One turn moves each row of this set onto another row. After a few examples, where does it send each row asked below?
q315: [  4  28  15  -6 -29 -12 -73  14  33 -12 -18 -41  15  -6   1   1  35 -31
  20  24  22  56 -30]
q756: [ 19   0  -3  12 -50 -17 -43  31  28  30  -8  20  15 -18 -13  27 -18 -38
 -24  -1  16  41  -2]
q893: [ 20   0  28 -12 -46   6 -48  49  59  43  -1  11 -33 -47  -4  36  28 -39
  21  -2  27  12  19]
q731: [-16  25  -3 -38  12  33 -29  35  21  51 -19   2  40  -5 -62  -4  15 -28
  40  11   0  54   3]
q743: [-19  29  12  -8   1 -17 -60  40  39  39  11 -23  52  15 -52  -6  17 -29
  38 -29  10  59 -22]
q862: [-26  33  -9 -24  22  16 -17  32  16  41  -4  27  43   4 -28 -24  35  -2
  40  16  -8   9  14]
q489: [-26  27  -9 -35  11  20 -11  35  21  51  -5   6  48  -4 -54 -14  30 -16
  45   4 -17  29   8]
q265: [-15  18  26 -26  22  -3  -8  53  17  47  29  20   8  10 -50 -12  19 -13
  39  38 -10   4  26]
q311: [ 22  21  18 -24 -43  29 -45  26  56  11 -25  -4 -18 -32  -4  36  28 -57
  23  -2  18  20  22]
q654: [  7  -1  35   1 -35 -37 -67  59  27  36  20 -25 -16 -27   4   1  37  -6
  20  33  31  39 -33]
q688: [ 26   7  18 -19 -59   3 -54  24  51   2 -21 -44  -2 -19 -12  35  35 -42
  14   2  16  31   7]
q530: [ 38  29  18 -11 -49  22 -21  48   5  44  12 -17  -9  -4  20  29 -11 -40
   3  -3  -1  32  -2]
q770: [  3  14  29 -11  -8  16 -50  52  32  63   2  30 -38 -50  18   6  27 -18
  33  28  31  25  -8]
q122: [ 25 -15  26  -9 -61 -21 -58  50  53  33   1 -31 -16 -32 -13  34  35 -24
  13   2  25  23   2]
q687: [ -5  22  39 -33  25  14 -23  59  15  58  22  17  -8   5 -50  -3   3 -28
  38  40   6  23  21]
q128: [ 22  30  15   4 -63  -5 -29  61  14  21  18  16   4 -26   2  16  -8 -58
  -7  -8   9  36  -5]
q781: [-17  31  23   1  10 -40 -40  52  22  31  42  -7  39  30 -15 -26  33   5
  38   0   2   3  -5]
q621: [-27  41 -10  -8   7 -11 -37  31  25  22   7  -4  67  18 -23 -27  39  -5
  40 -15  -3  22  -8]
q75: [ -9  10  10   3 -23 -15 -69  13  29  -8 -31 -33  14  -8  20   7  37 -24
  13  21  16  49 -29]
q448: [ -9  -4  33  11 -31 -43 -65  58  24  23   9  -9 -13 -30  23   1  41 -11
  13  29  25  34 -28]
q853: [ -1  41   8 -18  -2  43 -55   7  39  16 -35  13  -6 -29  12   8  25 -44
  33  16  21  42  -8]
q111: [ 34  -3   0  -3 -36  12 -35  18  19  52 -14 -13   2   3   5  38 -19 -20
 -13   4   8  35   2]
q611: [ -6  25  53  -2  12 -36 -54  66  33  45  53  -8   6  23 -41  -3   5 -27
  36  -2  16  30  -4]
q947: [-16   4 -33  14   7   0 -10  47  20  35  24 -10  -7 -16 -28  47  38  -1
  34 -29   2  -2  20]
q918: [-12   7 -25   6 -13  -8  -3  62   1  14  33 -33  -3 -12 -36  38  48  -6
  30 -10  -5   1  14]
q931: [-10  15  31  -7 -11  11 -45  58  21  46  -3  26 -34 -45  38   6  36 -24
  30  27  18  22  -7]
q737: [-14  25  40   3  20 -42 -36  49  36  35  52  -6  19  33 -37 -10  18 -15
  39  -2  -1   9   4]
q556: [-16  22 -23  12  -7 -13  -9  47  11 -19  26 -18   2  -6 -42  36  40 -27
  27  -9  -3   2  22]
q987: [-10  30   9 -15  -2  38 -48  11  27  16 -40   3  -7 -24  36  12  33 -35
  30  19  10  36  -8]
q161: [-15  22  20 -15  26 -13 -19  53  14  51  32  23  16  14 -18 -22  28  10
  38  30   0  -9  18]
q349: [-26  32   2  -5   8 -18 -40  33  41  39  19 -18  58  18 -41 -11  29 -15
  46 -35  -7  35 -12]
q211: [-20  17 -29  20  12  -3 -16  33  27   0  19   4  -2  -9 -36  43  29 -23
  28 -27   4  -3  27]

q687 turns into q731
q211 turns into q556
And these:
q315 turns into q654
q75 turns into q448
q311 turns into q688
q161 turns into q862
q530 turns into q111
q265 turns into q489

One turn moves each row of this set onto another row. After a few examples, where does it send each row asked below?
q417: [ 48 -34  -7 -46  18  -8  17   4  -4  33  31  16 -10 -14 -19   0 -11 -19
 -16 -28]
q67: [  9  -8  17  12  44 -30   1  18  -5  31  18  10   3 -40 -23  -3  -2 -11
  33  16]
q30: [ 12 -16  23  -4 -12  29 -24  16   6 -30 -15  18   2  43  39   1 -26   6
  30  -8]
q468: [ 16  -6  19 -12 -19   3 -37  26 -11 -51 -31  -1  24  36  -2   5  -6  20
  -5 -20]
q361: [ 33 -27  13 -24   6 -23  16 -22 -40  24  49   3   9  -8 -24 -25 -19 -13
 -29  14]
q100: [ 28 -20  13 -18   6 -28  29  -6 -38  18  46  -6  -2 -20 -30 -20 -19  -8
 -24  13]
q589: [ 24 -11  -3 -10  -6 -21  31 -10 -37  18  42   8   7  -7 -31 -21 -29 -11
 -26  21]
q594: [ 17  -1  29 -20 -18  18 -41  11  -4 -34  -6   2   8  34  34  -1 -24  20
  40   2]
q629: [ 23 -15  15 -17   3 -28  24  -2 -25  10  50  19  -1  -8 -38 -30 -27 -22
 -26  13]
q59: [ 25 -12  16   1  41 -22   9   3 -29  45   8  15  26 -15 -21  48 -13   2
  -7   1]
q367: [ 15  -4  36  -5  -6  28 -36  14 -15 -38  -9  16  19  41  31  -1 -25   5
  26  22]
q674: [ 38 -24 -27 -32   4   0  27  10   3  28  26  14 -17 -15 -21 -14 -19 -20
   0 -20]
q691: [ 38 -31  -7 -35  14 -12  20  10  -4  40  29   6 -18 -12 -11 -23 -18 -24
  -4 -27]
q282: [  0 -11  16   0  -8   9 -24  15  -8 -50 -28   4  14  53  10   8  -8  17
 -10 -11]
q177: [ 35 -20  -5 -40  11 -17  26  17   3  20  31  23 -19  -9 -29 -10 -21 -32
  -9 -20]
q536: [ 12  -8  17 -18   2  12 -38  15  -9 -56 -26  -7  20  48   1  -7  -1  15
 -10  -2]
q233: [ 27 -19  15   7  52 -18  -9   1 -12  46  20   0  10 -40  -7  -5   3  -3
  28  13]
q945: [ 27 -14  15   6  39 -16   8   7 -14  43  26  -8  -6 -44  -9  -2  -2  -4
  28  13]
q469: [ 27 -10  29 -12 -24  22 -37  28   0 -32 -16  16  12  24  28  -4 -23   8
  37  -9]
q919: [ 14  -4  46   2 -32  10 -32  13 -27 -38  -6  19  28  30  20  -5 -34  15
  19  15]
q302: [ 11 -17  15  13  43 -31   1   4 -20  51  25 -11   7 -33 -11 -16  -6  -2
  16  16]
q157: [ 23  -8  20   0  26 -23  25  11 -30  37  14   5  11 -24 -21  48 -17   8
  -3   9]
q434: [  6  -2  23 -13 -10   4 -48   3 -10 -50  -9 -11  16  38  12 -18  -2  27
   9  -1]
q895: [ 11  -9  18 -13   8  11 -44  15 -11 -56 -20 -10  14  42   6 -21   5   8
   3   0]
q753: [ -5 -13  13   2  -2   4 -40  10  -2 -52 -19  -9   8  35  18 -28   3  12
  12  -3]
q657: [ 45 -31  -6 -41  12 -12  32  11  -9  28  28   3 -22 -20 -24   1 -14 -12
 -11 -24]
q596: [ 26 -23   9 -15   3 -27  27 -11 -43  32  42   6   9   3 -24 -14 -35 -10
 -34   7]
q421: [ 21  -7  33 -13  -4  33 -32  18  -7 -34 -12  19  15  43  34   2 -24   5
  32  12]
q274: [ 13   5  37 -12 -22  14 -37   1 -15 -35  -9  11  20  40  27   8 -27  23
  26   8]
q207: [  9 -11  23  -6 -11   3 -47  18  -8 -48 -17 -14  15  22   3 -33   1  15
  15   0]
q747: [ 10  -8  -5  22  38 -21   4   0 -11  36  20  -6   7 -42 -13 -14  -5  -4
  30  24]
q516: [  1 -11  36   7 -16  17 -23   3 -19 -37  -4  17  18  45  34 -11 -28  12
  14  18]
q460: [ 13  -3  21  11  37 -33  16  20 -19  34   7  22  16 -19 -32  45 -18  -1
   0   8]
q966: [ 18 -16   6   1  38 -20  17  18 -17  53   2   9  13 -14 -18  46 -19   2
  -7 -12]
q876: [ 10   4  14 -22 -10   4 -43   9  -5 -46 -17  -5  13  42   6   1  -7  27
   9 -17]
q628: [ 19   1  -8  12  29 -19  26  14 -20  38  -4  11  16 -18 -24  48 -26   7
  -3   1]

q233 turns into q361
q876 turns into q594
And these:
q207 turns into q919
q629 turns into q460
q536 turns into q421
q691 turns into q302
q747 turns into q589
q657 turns into q945
q516 turns into q282

One turn moves each row of this set onto another row. After a few examples, where does it send each row asked below?
q411: [-28  14  44  -1   1 -33 -33  30   0  60 -59  22   8]
q608: [-43 -15  -6  37 -11  12 -15 -43  11  33 -11  40 -23]
q712: [-47  -8  -1  39  -5  11  -9 -31  16  52 -13  30 -30]
q726: [-52  -9  -4  38  -9   4 -10 -37  16  44 -13  29 -21]
q244: [-54  27  36  -2  -5 -25 -42  10   0   6 -57  35  19]
q269: [ -5   3  25  -1   2 -19 -51 -11 -28 -29 -40  43  -5]
q583: [-50  -9   1  34  -6  11 -11 -33  21  52 -17  38 -19]
q116: [-40  25  33  -6   2 -34 -47   6   2   1 -61  31  15]
q537: [-37 -12   3  35  -1  17  -7 -35  14  48 -11  38 -30]
q675: [-51  -7  -3  34  -9  11 -15 -39  19  38 -16  37 -20]
q631: [-36 -21  -3  38  -9  13 -11 -40   9  46  -7  41 -24]
q951: [ 17 -21  33   5  -6  -2 -35  -1 -57   8 -18  52 -15]
q3: [ 12 -13  44   4   1 -18 -28  29 -34  69 -38  30 -14]
q774: [ 22 -18  33   5   7  -1 -33  -3 -50   7 -15  53 -18]
q323: [-44 -14  -3  35  -6   4  -9 -45  15  36 -11  35 -17]
q291: [  7 -17  49   6  -6  -7 -21  27 -41  70 -29  41 -10]
q204: [-21   5  26   1  -6 -13 -48 -11 -32 -31 -38  49   4]
q437: [-52  27  30   1   1 -36 -41   7   0   8 -51  27  22]
q405: [ 12 -17  40   4   2 -10 -26  36 -31  64 -35  51  -9]
q930: [ 27 -21  32   4  -1  -8 -39   4 -51  14 -26  45 -23]
q181: [-46  23  24   2  -5 -31 -48  22  -1   5 -60  40  16]
q944: [-37  15  50   1  -3 -22 -27  33  -7  68 -53  32  11]
q54: [-36 -18   2  33  -1  12  -5 -45  14  39  -8  41 -23]
q439: [-16   4  24   0   4 -21 -45 -17 -27 -31 -32  45   9]
q136: [ 22 -27  25   4  -3 -11 -36   9 -48   9 -24  60  -9]
q23: [ 11 -10  45   8   6  -5 -24  29 -37  69 -26  37 -19]
q216: [-36  17  42   6   2 -26 -29  35  -6  69 -48  20   6]
q534: [-15   0  14   3  -7 -23 -51   0 -29 -27 -40  53   8]
q937: [-41 -17   2  35  -7  14  -8 -35  15  56 -12  39 -23]
q69: [-30  12  38   2   1 -23 -33  45  -2  62 -56  38   6]

q244 turns into q944
q216 turns into q23
q3 turns into q930
And these:
q405 turns into q136
q608 turns into q675
q726 turns into q712

One turn moves each row of this set onto another row. After a few examples, where does it send each row asked below?
q968: [-20 -21 -62 -18  53  -3  49  48  22  46 -27 -25 -18 -25 -24   8 -35 -44
  -5  33   8  53   1   5  36  29 -43]
q8: [ 58 -15 -66  25  34  21  57  16  -8  44  14 -35 -24 -14 -40  11 -11  25
  17   7  -7  46  -3 -18 -36 -21 -21]
q929: [ 52 -14 -30   0  29  -9  -5  38 -28  28 -26  16  32 -37   8  -1 -19 -59
  32   7 -28  37  16   5  15   9   3]
q588: [ 53  -9 -58  11  30  19  55  -5   3  40   3 -23 -28 -19 -46  28 -16  18
   5   9   8  35  12  11 -50  -8 -12]
q804: [ 53  -1 -26 -17  19  -3   1  34 -20  35 -37  16  44 -26  -5 -28 -20 -57
  22  -3 -45  34  18   2  15   2   5]
q543: [  8  27 -49  47  48  28  68  14  13  38 -29 -21  33  -7 -30   1 -41 -52
   9   2 -12   1  -6  39   7 -22 -11]
q271: [ 63  -1 -39 -10  34  -1  17  58 -33  32 -24   4  39 -33   1 -12 -31 -73
  39 -11 -37  28  -1   1   7  -7 -15]
q461: [  5  19 -48  58  48  27  61  21  11  43 -22 -22  41  -3 -28 -24 -30 -34
   9   3 -30  17 -13  12  23 -32 -10]
q872: [  3  12 -53  67  52  21  56  20   5  38 -17 -22  24 -12 -16  12 -29 -42
  13  21  -8  15 -10  24  27 -15  -2]
q74: [ 42  -4 -59 -72  10  -7  22  46 -21  47 -30  -1  14 -40  -7   4 -31 -59
  20  25 -11  21  20   8   4  26 -29]
q197: [ 41 -17 -59 -50  25  -7  25  68 -32  35 -14 -12  22 -42  -4  -7 -35 -48
  37  11 -20  38   3 -24   6   3 -55]
q33: [ 42 -31 -44  24  32   8  73  21  25  42   2 -36 -14 -11 -37  -3 -20  28
  16  -7 -17  64  16 -20 -32 -25 -12]
q107: [ 53 -29 -71  16  20  12  80  40  20  74   0 -38 -33  -6 -23   7 -14   5
   9  26 -16  49   6 -13  -4  -3  20]
q273: [-23 -15 -50 -30  43   2  41  30  34  51 -40 -16  -6 -16 -34 -17 -29 -29
 -20  32  -7  55  12   4  40  28 -32]
q727: [ -3  13 -32  58  47  23  46  -3  19  28 -27 -11  37  -8 -29  -7 -27 -24
   6   5 -16  20   6  27  16 -21  -5]
q745: [ 62  -8 -78  11  21  26  62  21  -5  68   4 -30 -23  -2 -40  -8  -5  21
   2  20 -23  40  -9 -25 -17 -14   2]
q167: [ 71   8 -80 -14  16  33  75  15   4  75  -9 -29 -22   1 -49 -10 -14   4
  -4  16 -17  20  -3   2 -30  -9   6]
q846: [ 60   2 -39 -17  28  -3  11  45 -28  34 -30  11  34 -35   1   4 -30 -79
  30   2 -23  20  12  23   6  10   0]
q443: [ 50 -19 -56   9  33  10  86  24  25  41  -1 -37 -30 -20 -33  34 -33  -6
  18  -1  10  41  18  20 -48  -7  -9]
q685: [ 54   0 -20 -13  32  -4   6  35 -23  19 -30  11  48 -36  -7 -18 -30 -60
  33 -20 -35  34  17   8  -7  -8 -19]
q188: [ 35 -12 -43 -65   5  -4   8  41 -15  46 -30   3  31 -32 -15 -36 -19 -26
  15  16 -36  41  20 -24  16  11 -30]
q104: [ 61   8 -61 -14  21  29  64  -8  13  56 -13 -21 -20  -7 -58   4 -19  12
  -5   4  -6  25  13  19 -50  -8  -2]
q73: [ 61  -3 -67 -12  19  22 100  37  29  72 -14 -41 -14   3 -48 -19 -31  -7
   6  -6 -25  33   3  -1 -32 -21   2]
q956: [-16  -8 -52 -31  55   8  60  50  26  42 -32 -30   6 -16 -43 -31 -46 -35
  -4   1 -15  53  -6  -8  21   3 -68]
q214: [ 27 -27 -39 -46  16 -17  -4  35 -22  25 -19   5  16 -47  -2   8 -20 -28
  25  26  -8  49  27 -12  10  22 -34]
q803: [ 33  -6 -34 -66  20  -6  16  35 -14  21 -30   0  32 -42 -22 -14 -37 -38
  26  -7 -17  35  25  -3 -17   2 -58]
q566: [-26 -17 -35 -25  51   3  40  26  37  35 -38 -19   6 -20 -45 -27 -36 -18
 -11   8  -9  64  13  -4  22  11 -58]
q338: [  4  17 -50  50  36  27  52   8  16  53 -31 -12  30  -2 -23  -7 -23 -39
  -3  23 -22  10   0  28  32 -10  16]
q634: [-13  -4 -62 -36  59   5  65  52  25  42 -33 -30  -7 -21 -38  -4 -51 -56
  -4  12   7  40  -4  15  15  17 -62]
q276: [ 49 -11 -45 -12  14  15  74  -1  43  60 -22 -23 -19  -7 -45   0 -19  10
  -7   7 -12  41  34  21 -34   0  22]

q929 turns into q271
q73 turns into q276
And these:
q104 turns into q588
q634 turns into q566
q214 turns into q197
q727 turns into q872

One turn moves each row of this set onto another row. After a few examples, where does it send each row asked below?
q326: [ -8   4 -19  17 -15  18 -16  -7  11 -16  37 -24  30  14]
q317: [-17  -9 -49   6 -18  28  46  -3 -10 -33  29 -15  61  21]
q337: [-22 -38 -17  66  40  24  11 -10   3  -1 -40 -39  42  17]
q882: [-23 -17 -11  44 -31 -30  65 -11 -16   4  -3 -19  77  14]
q815: [-20  -5  -4  33 -48 -27  50 -12   2  -5  -3 -11  25  11]
q355: [-26 -13  -2  43 -18 -22  59  -5 -34 -15  20  11  75  -2]
q567: [-32 -28 -17  35  56   1  28   2 -18 -23  31 -25  64   4]
q605: [-35 -32  -3  72  38  11  73   2 -13 -12 -14 -10  43  19]
q635: [-14 -11 -54   5 -24  24  48  -6  -1 -25  20 -28  64  28]
q547: [-18 -26 -15  53  57  29   7 -10  -1  -6 -40 -12  37   8]
q613: [-16   8  -4  17   1 -21  56 -10 -22  -3  -3  31  69  -3]
q994: [-33 -29  -8  67  35   6  73  -3  -4  -2 -28 -18  43  24]
q366: [-11   1 -55  -7 -15  25  47  -8   3 -21  10 -19  61  27]
q521: [-28 -48 -13  80  37  27  11  -4 -13 -17 -18 -36  44  10]
q414: [-33 -26 -12  40 -23  51 -12 -14 -16   1 -35 -34  56  13]
q232: [-24  -9   1  38 -45 -22  48  -8 -11 -21  17   2  25   2]
q749: [-27 -12 -11  24  -8  53 -15 -17 -14   4 -43 -12  52   9]
q353: [-18   4   2  23 -30 -20  45  -9  -8 -18   8  22  21  -3]
q614: [-29 -21  -7  57  46  10  71  -3  -2  -3 -31  -4  39  21]
q910: [-32 -17  -5  31  -4  58 -19 -11 -28 -11 -23   1  52   0]
q209: [-13   8  -4  16 -35 -26  46 -14   6  -3 -11   8  21   5]
q152: [-15 -15 -12  38 -16  -1 -12 -12 -13   8 -49  22  43  28]
q907: [-24 -36  -8  65  54  33   6  -4 -17 -22 -16  -8  41   2]
q193: [ -8   1 -20  21 -20  16 -13  -7  15 -13  35 -34  32  17]
q27: [-26 -37  -6  68 -31   0 -12  -5 -35 -14 -14  12  50  24]
q682: [ -7   6 -20  14 -14  17 -16  -8  17 -11  28 -24  29  16]
q313: [-23 -10 -22  13  70   0  27  -3  -2  -8   4 -17  60   5]
q965: [-36 -31  -5  46 -19  55 -17 -10 -31 -14 -15 -18  57   3]
q400: [-32 -36 -24  42  39  -6  35  -1  -5 -10  16 -57  68  18]
q387: [-10   2 -50  -6  -9  29  45  -5  -5 -30  22  -4  60  21]
q681: [-18 -20  -3  48 -12   4 -16  -5 -32 -12 -24  39  44  17]
q733: [-24 -18 -29  21  52  -7  33  -7  11   6 -10 -49  63  19]
q645: [-22 -32 -12  59 -36  -5  -9 -10 -16   5 -40  -4  49  35]
q498: [-14   5 -13  19 -13 -29  62 -15  -4  15 -25   1  70  14]
q449: [ -6   4 -21  16 -18  16 -14  -9  18  -9  28 -32  31  18]
q625: [-31 -25  -3  61  47  12  70   1 -12 -12 -19   4  41  15]

q682 turns into q326
q645 turns into q152
And these:
q400 turns into q733
q355 turns into q882
q547 turns into q907
q353 turns into q232
q614 turns into q625
q387 turns into q317
q910 turns into q965

One turn moves each row of this set onto another row. After a few examples, where does it send each row asked below?
q499: [-24  -4  -8  22  34  44  50 -23  -6  20  -6 -47]
q222: [-39  20 -62   5   8  14  19   3 -18   5 -41 -11]
q247: [  0 -22  -4   8 -11   4  33   4  39  32   2  18]
q873: [-21 -22 -14  23 -11 -14 -10 -33 -22  11 -36 -34]
q540: [ -2   8   3  -7  21 -27  73 -37 -22  12 -18 -14]
q118: [-11  15 -11 -27  35 -20  66 -29 -21  19 -18  -7]
q627: [-34  -6  27   2   7 -15   3 -12  -8  24  -4 -37]
q350: [-40 -41 -37   0   8   9   7 -29 -37   7 -36 -18]
q264: [ 13 -12  -9  12 -28  32  40   5  13  42  -8  23]
q10: [-20 -20 -15  -8   2  18 -12 -26 -40  38 -36 -38]
q170: [-15  15 -20  26  -5  44  34  -2 -39  18 -36 -48]
q940: [-40  27  -8  -6  19  -9  31 -38 -39  -8 -15 -30]
q252: [-40  25  -8  -9  24  -2  34 -39 -44  -7 -15 -32]
q871: [-15 -34 -14   1   7  33  45   6  22  38  -4  19]
q891: [  9 -20   6  -8 -10  31  33   8  19  49   1   3]
q159: [-36  28  -7  -9  19  -7  30 -40 -42  -4 -14 -32]
q391: [  0   5 -36   4 -37  -2  27 -14 -19 -20 -21 -38]
q561: [ -6  23   8  -6  35 -14  62 -28 -21  30 -25 -14]
q6: [ 11  17 -35  11 -28  10  20 -33 -15  -8 -48  13]
q700: [ 19  16 -16   5 -23  43  31 -30 -35  12 -46  -7]
q912: [  3 -20 -20  12 -27  22  46   3  17  33  -9  31]
q419: [  4 -17 -19   4 -17  37  44   6  12  42 -12  28]
q586: [-44 -18   5 -30  26  14  14  -6 -25  26  -5 -32]
q360: [ -5 -12 -18   6 -36  12  45   9   9  51 -16  27]
q342: [  8   0 -20 -21  -8   1  30 -30   5  -1  14 -51]
q850: [  1 -15 -16  -2 -36  25  55   5  -1  52 -12  17]
q612: [-12 -20 -18  11 -28  21  58   7   5  48 -18  26]
q551: [-34  19 -46   2  34  -6  19 -17  20  12 -10 -11]
q851: [-10  11 -40  14   0  42  36 -24 -27   8 -56  18]
q928: [-55 -32   1  -2  16 -16  24 -20  -8  -5  -5 -17]

q419 turns into q264
q247 turns into q871
q118 turns into q561
And these:
q360 turns into q612
q551 turns into q499
q586 turns into q627
q170 turns into q391
q700 turns into q6
q10 turns into q873
q940 turns into q252

